In the rows, zero is written as 128.
T: rows in several groups, each row roughly a mix of its group's directions
T (168 x 13)
[[133  93 170 104 119  73 145 113 117 156 132  79 112]
 [108 141 165 126  93  68 133 107  93 165 111 107 116]
 [180 114 132  93 158 147 109 117 111 112 104 129  68]
 [112 184 114 144 130 138 113 119  80 106  97 174 104]
 [ 98 134 170 126 171 119 141 124 115  98 195 139 118]
 [179 121 109 138 154 143 118 102  98 177  86 100 121]
 [168 112 103 147 134 180 107 132 101  79 136 161 108]
 [145 151 143 115 161  78 112 151 140 176 168 102 147]
 [ 60 165  79 123 114 152 127 144 118  98 116 140 130]
 [144 104 166 114 160 111 133  94  85 156 112 138  75]
 [202 109 141 106 105 106 159 111 132 157  99 132 110]
 [160 156 158 125 161 102 146 172 110 104  82 148 103]
 [188 158 155 138 105 152 101 149 155  92 137 102 145]
 [159 146 121 125 142 139  69 103  89  88  87 134 117]
 [113 151  99 120  86  98 123 111  84 122 157  90  86]
 [120 176 171 119  71 108 116 136 153 161 121 113 153]
 [146 136 134 105  89 102  72 102 151 137  94 116 171]
 [107 139 142  85 141 102 141 102  97  80 134 133 183]
 [165 162  94 130 181 152 165 157 109 133 133 147 154]
 [208 127 133 130 146 143 123 127 139  98 113 114  80]
 [135 148  97 121 133 106 125  58 177 149 158 117 130]
 [134 128 132 101  99 112  85 141 117 122 192  85 155]
 [ 95 147 147  82 102 106 169 136 117 146 115  78 155]
 [144 163  85 144 118 154 112 113  96 125  60 141 122]
 [ 82 130 166 181 101 117 126 154 136 125 147 176 141]
 [168 111 109  94 102 123  67 125  84 104 126 148 124]
 [104 112 103 142 174 144 136 154 111 185 104 121  85]
 [139 125 136 128 155 151 175 157  84  96  85 122  92]
 [131 136 171 187 159 119 139 141  79 139 130  96 107]
 [ 71  91 111 143 146 149 123 113  88 155 150  90 110]
 [ 99 107  98 116  82 122 145  95 175 148 163  97 112]
 [130 133 121 127 121  64 134 106 117 109 137 190  89]
 [117 156 168 147 121  77 122 111  92 170  96 155 122]
 [131  71 116 130 115 130 109 146  76 111 119 182 109]
 [ 94 139 101 155 111  92 138 105 121 128 156 177  78]
 [ 89  93 161 144 143 142 102 141  87  90 172 118 118]
 [174  72 126 101  85 152 109 105 133 133  94 129 114]
 [148 119 115 138 152 148 122 102 122 207 146 133 168]
 [185 126 138 163 115 185 112 104 124  89 113 132 116]
 [166 167 100 131  95  94 113 114 114 172 110 169 115]
 [133 123 126 132 113 114 134  89 154 135  53  81 118]
 [135 152 151 127 151 168 138 148 113 120 127 209 121]
 [149 186 119  95 156 117 124 151 171  95 158 117 109]
 [132 110 161 131 157 105 130 162 172  73 169 122 137]
 [155 127 154 130 186 126 152 116 159  96 162  98  94]
 [155  96 158 107 144  90 128 129 115  58 150 122 143]
 [149 136 130 146 124 139  96 156  70  77 110 135  89]
 [153 131 130 116 192 114  83 146 144 145 171 139 155]
 [118 142 128 122  99 113 148  91 143 147  50 127  98]
 [109 153  95 160  95  97 169 168 171 121 129 109 133]
 [156  84  92  91 132 104  84 140 147 137 173 121 140]
 [150 123 136 120 132 174 153 122 151 123 134  69 183]
 [119 146 159 132 175 133 122 128 118 125 176  71  91]
 [ 68 125 144 113 117 121 190 128 158 134 154 152 107]
 [142 110 138 181 154 156 168  95 141  80 136 121 105]
 [102  76 144 110 138  73 141 118 103 138  99 141  88]
 [178 117 100 130 182 148 127 104 140 168 108 114 161]
 [168 117 178 147 164 121 104 148 133  85 114 163 104]
 [101 158 100 151 176 127 105 172  79 144 134 121 140]
 [139 162  76 122 150 103 172  85 124 135 135 117  88]
 [163 118 182 119  95 141 142 125 111 124 107 190 109]
 [118  57 117 122 160 117 136 105 132 155 180 117 136]
 [203 129  96 166 125 147 137 121  99 126 154 131 104]
 [129 110 172 188 155 104 175 149 112 123 105 129 140]
 [151 126 161  95 127 121 101 137 105  70 137 154  78]
 [167  92 152 148 183 116 121  95 160 160 128 149 133]
 [ 89 143 126 115  59 126 121 122 151 141  78 146 149]
 [125 139 148 105 123 113 171 170 163  74  91 135 112]
 [116  82 108 166 117 127 177 149 132 116  96  94  92]
 [108  82 130 109 127 106 165 125 181 137 154  81 112]
 [ 82 128  85 158 135 115 132 136 106 122 186 106  94]
 [142 151 148  99 141 142 109 161  85  95  75  99 109]
 [127 118 194 175 116 114 176 125 125 113 119 103 107]
 [115 126  74 150 165 161 178 122 133 165 115 122 151]
 [120 132  99 119 169 133 109 168  89 158  73 144 111]
 [111 116  92 163 166 143 184 152 126 127 141  81 121]
 [108 193 126 109 117  94 104 108 105 106 138 172 111]
 [101 136  91 127  99 133  88 121 137 186  92  95 117]
 [ 97 171 101 156  87 119 127 124 119  78 101 129  93]
 [120 117 134 121  74 131 127 140 185 123 152 101 181]
 [115 135 135 125 134  99 170 117 190 152 152  77 137]
 [169  98 167 151 101 124  88  97  99 112 140 125  90]
 [132 110 136 144 157 127 141  90 113 127 110 202 168]
 [ 86 108 129  79  89  82 127 118 156 143 114  95 121]
 [134 172 172 163 129 167 103 103 143 106  97 162 130]
 [141 101 116  97 187 102 103 138 116 172 132 148 164]
 [ 91 113  96 125 149  94  75 125 133 180 146 148 144]
 [ 86 170 163 143 138  86 135 119 126 169  95 158 129]
 [141 105  96 105 131 130 115  77 135 191 125 117 165]
 [132 132 148 105 136 115 171 137 117 147 144  52 160]
 [133 145 121 130 173 139 165 135 167 144 193 111 151]
 [155 147 140 152 112 103  93  77 120 136  84  83 115]
 [173 148 181 125 161 148 129 141 104 120 161 173 136]
 [120 201  89 119 133 126 148  81 136 145 152 134 131]
 [ 64 160 127 142  77 105 140 125  96 144 104 139 118]
 [ 76 164 123 166 112 131 159 163 152  99 159 139 143]
 [ 86 108 138 180 152 133 178 169 142 121 152 137 131]
 [113 143 140 123 131 167  90 144 130 104 160  96 194]
 [157  99 107 144 122 152  81 169 133 102 125  74 139]
 [ 91 144 181  89 112 101 143  96 102  89 129 135 141]
 [151 157 130  95 102 121 138 149 187  84 115 156 153]
 [181 132 145 175 139 127 147 134 115 166 147 182 129]
 [ 81 144  91 141 136  85 132 142 115 186 149 132 152]
 [145 102  85 124 164 135 117 102 128 152 188 102 158]
 [128  95 101 150 168 130 105 139 161 183 170 115 132]
 [109  94  91 155 124 158  73 132 120  96 117  97 159]
 [165 150 110 179 155 139 121 144 104  96  85 105 100]
 [128  78  80 133 150 131 120  82 115 174 147 116 148]
 [ 69 107 117 116 161 111 132 130 116 167 167  86 115]
 [127 113 181 180 100 124  99 129  84 148 136 143 155]
 [ 66 112  98 121 143  80 131 112  91 136 128 166 120]
 [133  91 166  99 169 119 144 119 136 112 159 101 181]
 [ 74 146  83 156 148 142 127 141 173 135 109 161 147]
 [165 174 129 128 120 145  84 125 176 156 159 129 159]
 [126 159 138 142  75  91 125 166 148 156 133 118 178]
 [145  72 126 114 184 145 164 116 119 148  99 144 103]
 [109 125 128 111  82 109 116  84 144 111 143  61 142]
 [ 90 166 113 151 136 135 155 106 131 107 163 102  70]
 [ 75  90  99 135 137 141 189 117 129 161 121 143 123]
 [138 160 161 115 108 178 161 123 127  90 121 102 174]
 [129 120 153  87  91  90 106 113  74 125  99  95 123]
 [113 139 133 159  88 165 153 131 143 179  95 155  95]
 [181  91 120 160 127 139 166 160 123  95 106 143  96]
 [107 132 113 175 140 159 134 124 122 154 114 199 156]
 [192 167 116 109 146 146  92 137 123 105  94 108 146]
 [ 89 182 112 122 122 167 126 117 126  72 134 115  99]
 [153 156 181 124 126 188 146 132 156 132 138  91 147]
 [ 80 187 131 169 153 139 110 123 166 135 143 141 144]
 [ 94 144  83 136 144  95 153 105 109 146 137 190 115]
 [ 85  90 165 145  71 100 112 135 106 157 123 131 126]
 [116  78 121 103 135 128 140 128 185 126 128  67 140]
 [153 156 146 105  91 112  88 117 105 155 171  84 123]
 [102 115 124 145 109 107 140 123 114  77  92 128  62]
 [147 138 142 141 121  93 180 105 146 176 109  80 121]
 [119 113  81 149 176 117 104 163 108 162 124 161  99]
 [117 173 116 121 119 154 148 160  86 101 176 117  92]
 [ 82 120 145 113 120  97 170 180 165 113 120 109 148]
 [112 153 142 127  88  93 126 142 154 155 143 146 196]
 [ 96 198 148 140 139 115 145 117 148 103 170 148 146]
 [116 129 184 104 177 126 152 151 138 130 183 124 140]
 [186 155  96 149 140 168 122 153 142  93 149 121 156]
 [ 68 137 153 145  85 148 156 126  98  95 126 161 129]
 [123 156 135 138 132 140 154 112 119  69 178  88  97]
 [110 149 139 144 143 120  52 113 118 120  86 159 148]
 [ 55 137 157  94 117 138 109 115 111 134 150 143 167]
 [109 122 126 104  94 112  93 110 131 105 133 121 206]
 [100 148 136 115 115 145 166 147 174 153 106 113 188]
 [108 109 146 157 124 123 170 124 112  79 165 127  73]
 [131 118 101 107  40 147 103 117 141 141 112 125 131]
 [114 184 104 102 121 156 120 155 152  66 130 137 125]
 [137 146 146 134 101 164 167 131 110  69 115  84 105]
 [122 139  81 176 123 168 111 150 141 158 141 103  86]
 [141 160 177  60  92 123 122 140 118 130 141 124 102]
 [117 100 102  79 103 107 131 132 109 124 108  61 144]
 [126 155 159 197 133 109 136 154 167 103  99 132 127]
 [143 112 167 140 111 137 146 171 167  89 127  77 143]
 [156 159 156 126  99  78 111  88 111 160  93 121 111]
 [140 166  89 167 146 140  62 121 110 119 131 153 142]
 [155  93  85 161  88 127 171 103 157 127 128 102 115]
 [130 145 166 113 144 174 164 119 133 105 148  69 152]
 [151 102 102 124 164  97 150 113 139 164 121  91  73]
 [220 120 146 146 121 132 117 104 155 125 133 123 128]
 [150 119 162 134 147 120 174  75 164  96 137 158 110]
 [ 88 180  88 156  89 128 121 117 152 122 138 138 167]
 [152 148 117 118 196  97 139 114 133 142 154 124  76]
 [173 126 174 131 159 145 158 131 179 145 160 128 147]
 [142 149 180 114 134 111 128 146 162  70 115 158  97]
 [141 128 172 108 144  92 145 190 142 115  96 133 159]]
the three rows of each list that fit no group, in list order (the others fit one group, some only roughly)
    Z640: [121 143 139 110 120 132 172  81 119  74 155  99 162]
    Z501: [128  84  71 123 115 125 164 118 133 148  78 102 144]
    Z624: [118  86 146 130 166 144 143 143 140 204 112 135 139]
    Z168: [114  81 135 140 134 115  99  80 138 166 165 170 142]
    Z174: [108 178 124 128 122 149 125 123 110  72 151 152 180]
    Z784: [121 189 109  92 110 126 141 136 118 190 107 137 147]
    Z393: [ 93  84 166 169 104 146 166 137 128  93 103 115 136]
    Z776: [112  89 157 137 117  98 155 165  97 102  78 112 151]
    Z590: [ 78 182 122  98  82 114 121 161 124 131 125 109 104]
    Z337: [174 101 127 110 155  69 118 152 131 129 141  79 131]
	Z784, Z776, Z337
    Z314: [ 60 161 133 118  90 143 123 101 102 129 147 116  92]
    Z148: [123 153 173  97 135 101 133 196 134 129 126  88 125]
    Z55: [113 154 129 116  85 125 144 101 107 176 100 154 179]
    Z602: [145 159 167  99 109 100 153 104 128 131 138 154  64]
    Z347: [166  87 126 128  84 116 114 136 133 107  90  73 112]
    Z971: [153 109 100 188 154 103 171 131 163 143 136 134 153]
    Z459: [136  93 122 131 139 114 128  96  72  97  94 175 104]
    Z30: [142 113 137 127 195 136  75 122 110 147  98 155 108]
    Z147: [164 129 120 108 107 107 192 128  89 160  96 144 119]
    Z458: [122 148 113 164 142 160  84 119 114  86 146  71 126]
    Z732: [146 124 168 110  94 121  69 120  84 132 149 157 106]
	Z55, Z459, Z30
    Z832: [ 78 112  76 119 121 131 123 153 175 121  95 162 130]
    Z9: [144 128 154 168 140  85  98 113 175 107 175 122 141]
    Z296: [116 103 172 134 134 123 137 177 104 115 193 117 110]
    Z127: [103  93 111 135 124 148 108  81  75 165 122 161 139]
    Z194: [103  82 154 117 183 150 141  94 138 102 158 126 153]
    Z609: [ 82 116 115  81  92 143 163 148 100 111  91 125 105]
    Z477: [133 119 113 141 164 128 197 165 138 119 139 128  78]
    Z699: [130 153 104 105 140 114  85 158  87 111  77 161 147]
    Z399: [127 173 135 155 132 145 167 129 123 113 170 185 100]
    Z479: [139 109 163 122 138  96 149 103  77 164 178 125 110]
    Z126: [124 157 117 194 171 146 135 129 136 158  99 139 165]
    Z235: [120 119 145 103 153  74 167 139 148 129 144 112 188]
    Z346: [148 147  76 146 105 159 143  85 132  95 115 156  92]
    Z325: [ 95 166 173 141  99 141 158 169 110 145 159 151 110]
	Z477, Z479, Z235
    Z874: [ 83  96 137 133 117 137 151 115 158 108 149 145 196]
    Z916: [136 119 147  85  75  77 151 134 116 111  86 125 112]
    Z689: [127 141  96 102 147 158 174  82 134 182 115 138 116]
    Z424: [137  84 175 103 105  73 114 105 137 100 135 145 148]
    Z49: [116  83  81 104 142  90 116 133 105 159  85 127 151]
    Z272: [ 99 147 102 147 106 172  79 109 164  88 115 119 134]
    Z363: [107 182 121 105 117 150 182 111 149 176 127 145 126]
    Z975: [153 112  74 142 162 139  98 175 106  94 128 107 143]
    Z816: [100  88 161 102 120  90 107 123 124 151 107 181 156]
    Z216: [132 120 159 111 172 125 106 128  99 109 125  58 157]
    Z19: [180 151 141 125  80  87 104 107 114 110 149 147  96]
    Z731: [107 113 130 130 103 146 123 188 165  77 134 135 165]
	Z916, Z19, Z731
    Z671: [ 89 158 131  89 105 137 158 119 121  78 162 137 165]
    Z56: [125 134  87  98 137 143  71 129 136 171  96 146  94]
    Z801: [141 118 136 179 151 116 185 136 176  96 129 115 141]
    Z485: [118 157 170 117  95 150 128 112 158 112 164 130 188]
    Z165: [178 165 154 118 156 148 158 133 118 134  76 147 155]
    Z822: [104 159 112 168 131  99 105 131  79 159  92 154 150]
    Z254: [130 111 187 146 112 109 108 183  87 103 129 126 112]
    Z344: [169  98 119 122 150 114 157 128 171 108 109 175 169]
    Z747: [ 88 171 130 147 117  88 143  76 143 143 148 113 162]
    Z920: [185  85 143 160 117 166 115  94 146 111 132 124 156]
    Z404: [167  81 108  89 160 148 103 113 102 154 149 118 157]
    Z232: [131  89 109  71 128 155 138 135 174 103  84 122 133]
	Z671, Z56, Z747
    Z95: [131 160  89 105 141 173 136 111  91 115 130 179  98]
    Z377: [176 120  82 107 106 161 101 108  78 144 147 124 128]
    Z221: [151 145 131 102 178 130 110 102 116 171 174 112 164]
    Z295: [ 95 175 124 112 125  89 124  93  98 159 158  89 137]
    Z487: [ 58 177 105  97 146 116 138 138 135 124 161 132 116]
    Z814: [130 174  95 157 116 152 173 105 130 158 117 129  81]
    Z64: [107 112 107  83 145 156 174 161 161 121  95 126 161]
    Z444: [145  89 137 147 135  84  71 115 135  76 142 131 118]
    Z123: [113 158 106 111 150  92  63 134 110 121 148 165 151]
    Z771: [ 61 167 157 118 122 167 127 136 132  87 107 130 131]
    Z783: [ 71 120 118  84 120 156 142 144 182  95 119 130 130]
    Z838: [125 195 127 140 136 183 158 134 118 117 140 162 151]
	Z377, Z221, Z295
    Z654: [ 98  92 135 159 175 135 149 164 131 120 128 137 186]
    Z772: [106 143  97 114 118 129 124 109 152 112 142 188 189]
    Z88: [ 68 154 125 131  90  97 138 187 146 132 122 135 129]
    Z703: [158  77 116 164 140 140 101 134  67 114 104 122 141]
    Z708: [102 137 118 124 103  81 145 170 113 155  84 166 152]
    Z850: [147 116 147 133  75 124  68 152 137  94 109 161 136]
    Z818: [133 190  82 134 171 117 148 136 147 105 151 153 113]
    Z16: [130 192 126  70 105 161 147 149 113 142 143 119 135]
    Z810: [168 104 146 150 163 121 135 155 162 131  85 177 114]
    Z492: [140 114 127 113 142 128 133 177 150 179  66 105 140]
	Z88, Z810, Z492
    Z119: [110 121 123 136 106 127 150 181 126  94  74 153 171]
    Z362: [163 166  96 107 100 100 104 120  63 131 126 120 135]
    Z939: [108  90  98 168 105 168 152 162 102 109  96 145 115]
    Z387: [113 125 163  96 132 129 164 116 114 128  92 158 194]
    Z698: [110 111 142 170 145 132 146 139 128 106 194 175 108]
    Z518: [124 151 136  96 134 124 193 139 179 157 109 107 147]
    Z29: [172 142 127 136 105 150 140  69 142 105 100 109 173]
    Z598: [127 158 138 159  94 147 155 140 174  99  71 120 134]
    Z456: [133 167 101  66  89 142 168 128 152 106 130 117 123]
    Z45: [133 122 151 110 195 160 156 152 114 154 109 139 168]
    Z902: [149 126 115  88 101 132 103 150 186 138 113  75 138]
	Z29, Z598, Z902
    Z22: [126 182 149 110 104 139 133  97 165  79 157 154 123]
    Z402: [167  99  68  99 130 156 121 123 140 168 144  98 122]
    Z92: [149 126 126  62 122  72 136 132 131 165 140  97 140]
    Z882: [105 154  91 127 123 167 151 164 100  81  94 151 138]
    Z144: [137 151  84 120 134 131 153  62 140 172 112 116 103]
    Z175: [163 150 171 115 113 128 103 181 108  91 137  90 121]
    Z311: [ 74 127 163 128 145 127  96 184 149 129 107 125 161]
    Z891: [ 95 120 139 145  91 118 107 181 109  65 124 129 134]
    Z212: [ 60 113 142  75  96 122 115 139 137 150 143 127 153]
    Z956: [112 143 108 137 117  52 136 146 150 134 109 126  77]
	Z402, Z311, Z956
